(in the rows, 128 means zero)
Rotation paths and how fast each direction turns (degrees per step):
Each turn is a multiple of 5 degrees from 10 to 175, or 0.
Each row of a path follows its step; steps can be skipped.
path 1
step 3: [118 132 126 129 125 131 131 124 126 146 139 109 129 137 118 130 109 144
 129 123 130 125 124 127 128 123 128 125 122 134 130 115 113 128 145 118
 127 124 109 131 148 120 117 127 129 129 132 122 131 140 123 144 136 124
 133 128 123 128 126 125 127 126 115 120 123 127 123 121 129 122 113 114
 139 140 128 117 133]
step 4: [129 136 131 126 147 127 129 115 124 126 139 122 127 146 150 115 126 124
 133 112 139 116 135 128 136 111 129 123 123 143 134 129 124 123 126 113
 128 138 125 115 129 125 138 132 116 117 121 118 131 123 135 135 127 129
 130 131 128 132 137 125 128 121 127 114 131 125 128 127 144 112 112 135
 119 123 127 135 127]
step 7: [140 127 129 134 131 120 131 103 123 107 130 124 132 121 138 119 132 121
 135 127 126 138 130 124 124 130 130 117 126 113 132 121 133 136 114 138
 125 116 120 130 122 130 121 139 123 123 131 124 128 116 141 128 109 135
 140 134 134 130 116 124 137 125 103 129 136 130 138 136 123 122 125 129
 116 127 134 123 119]
step 9: [155 140 122 129 130 123 128 150 135 132 126 138 134 121 119 130 122 130
 120 115 133 135 126 127 123 127 130 117 130 123 136 123 128 137 131 131
 143 120 113 128 127 130 124 119 127 128 111 144 131 144 137 132 121 138
 119 122 126 127 120 125 119 133 128 112 134 132 125 121 127 118 122 127
 131 119 111 144 124]
step 14: [115 135 139 133 131 118 129 140 134 126 140 113 137 142 130 128 135 138
 120 131 131 135 116 137 125 134 132 132 124 133 125 123 125 137 133 123
 117 143 129 126 115 139 134 137 133 142 133 134 133 131 114 133 138 144
 127 129 139 114 116 128 125 130 149 126 124 142 116 141 112 129 124 127
 131 132 127 127 139]
step 22: [136 135 132 136 140 135 128 141 127 125 128 116 119 128 138 129 130 142
 131 127 134 129 134 134 127 142 125 118 123 139 129 141 124 140 125 123
 151 120 125 123 123 115 131 117 114 128 124 122 115 127 127 126 131 123
 127 132 124 129 126 114 123 112 128 116 145 142 127 129 121 110 109 139
 130 128 130 121 117]
step 27: [135 126 119 118 139 123 131 138 127 128 133 137 145 119 136 129 127 139
 119 123 136 135 131 136 127 129 120 125 142 137 118 118 132 129 123 123
 131 128 108 123 117 138 123 143 127 134 122 124 139 132 123 114 120 143
 102 125 131 123 115 143 135 121 132 133 137 123 114 129 124 139 123 119
 130 118 128 129 128]
step 28: [128 113 119 128 123 100 139 138 136 146 127 135 123 128 129 141 132 130
 120 126 124 130 128 121 129 141 128 119 124 120 132 113 129 126 134 121
 139 130 133 130 120 135 124 148 118 132 126 129 127 132 116 119 130 115
 129 130 122 126 138 123 146 131 131 126 148 139 122 134 141 121 139 134
 123 119 133 129 125]
step 32: [119 140 129 133 132 114 141 126 133 115 129 126 127 131 126 122 118 122
 136 122 145 121 119 147 111 119 128 131 125 138 124 119 121 125 132 131
 123 142 110 134 144 147 139 127 128 129 135 125 115 121 128 136 136 132
 141 127 127 114 135 117 117 124 133 137 119 122 123 134 122 135 123 125
 129 127 117 136 128]
step 35: [146 136 136 130 134 132 129 136 123 118 142 130 126 106 129 116 121 125
 131 122 135 124 129 123 121 130 124 127 123 129 141 119 125 133 116 135
 121 136 121 117 127 120 128 109 136 128 131 117 122 136 121 142 129 123
 126 120 121 133 113 125 127 131 113 137 130 142 111 120 125 132 115 132
 132 143 130 129 115]
Directions:
[125 129 124 130 127 130 123 131 127 127 131 124 128 125 128 127 129 128
 126 128 128 127 129 128 127 127 128 126 129 128 126 129 127 128 128 127
 125 126 127 126 126 125 129 130 129 130 126 126 129 130 126 130 127 129
 129 127 125 129 127 130 127 129 127 130 127 130 125 130 124 126 129 130
 128 128 133 127 129] -> 170
[129 128 130 129 131 129 128 127 129 128 126 132 125 130 129 126 130 129
 128 129 128 127 130 126 127 126 129 129 129 127 129 128 129 128 126 124
 130 128 129 129 127 125 129 123 127 130 128 126 128 129 122 128 125 124
 127 128 127 128 129 130 129 130 126 129 130 128 127 128 131 129 128 131
 130 131 130 129 130] -> 60
[128 129 126 130 129 127 128 130 124 132 126 125 125 125 127 131 125 125
 128 129 127 127 128 133 126 126 129 130 130 128 131 127 127 130 127 128
 133 130 127 131 127 127 127 127 126 128 127 129 124 131 132 129 129 126
 128 126 130 128 129 128 127 128 126 128 127 129 129 128 127 131 127 129
 128 130 129 129 128] -> 110
[125 130 128 132 128 133 128 128 127 125 126 129 129 129 133 129 129 127
 129 127 128 129 128 126 126 128 129 127 129 130 128 124 127 128 126 128
 129 128 127 129 125 128 126 130 126 125 131 127 128 129 130 127 126 128
 124 128 126 128 129 133 127 127 127 131 127 128 129 126 131 125 127 128
 125 128 126 129 127] -> 125
[129 130 128 127 130 125 124 127 129 132 128 128 133 132 128 131 132 129
 129 127 126 129 126 127 127 128 129 128 128 127 128 123 128 126 129 127
 126 130 129 129 128 125 127 127 129 126 127 129 126 127 131 131 129 128
 128 128 126 131 126 128 129 129 129 129 129 130 129 126 126 129 125 132
 129 128 128 129 128] -> 70
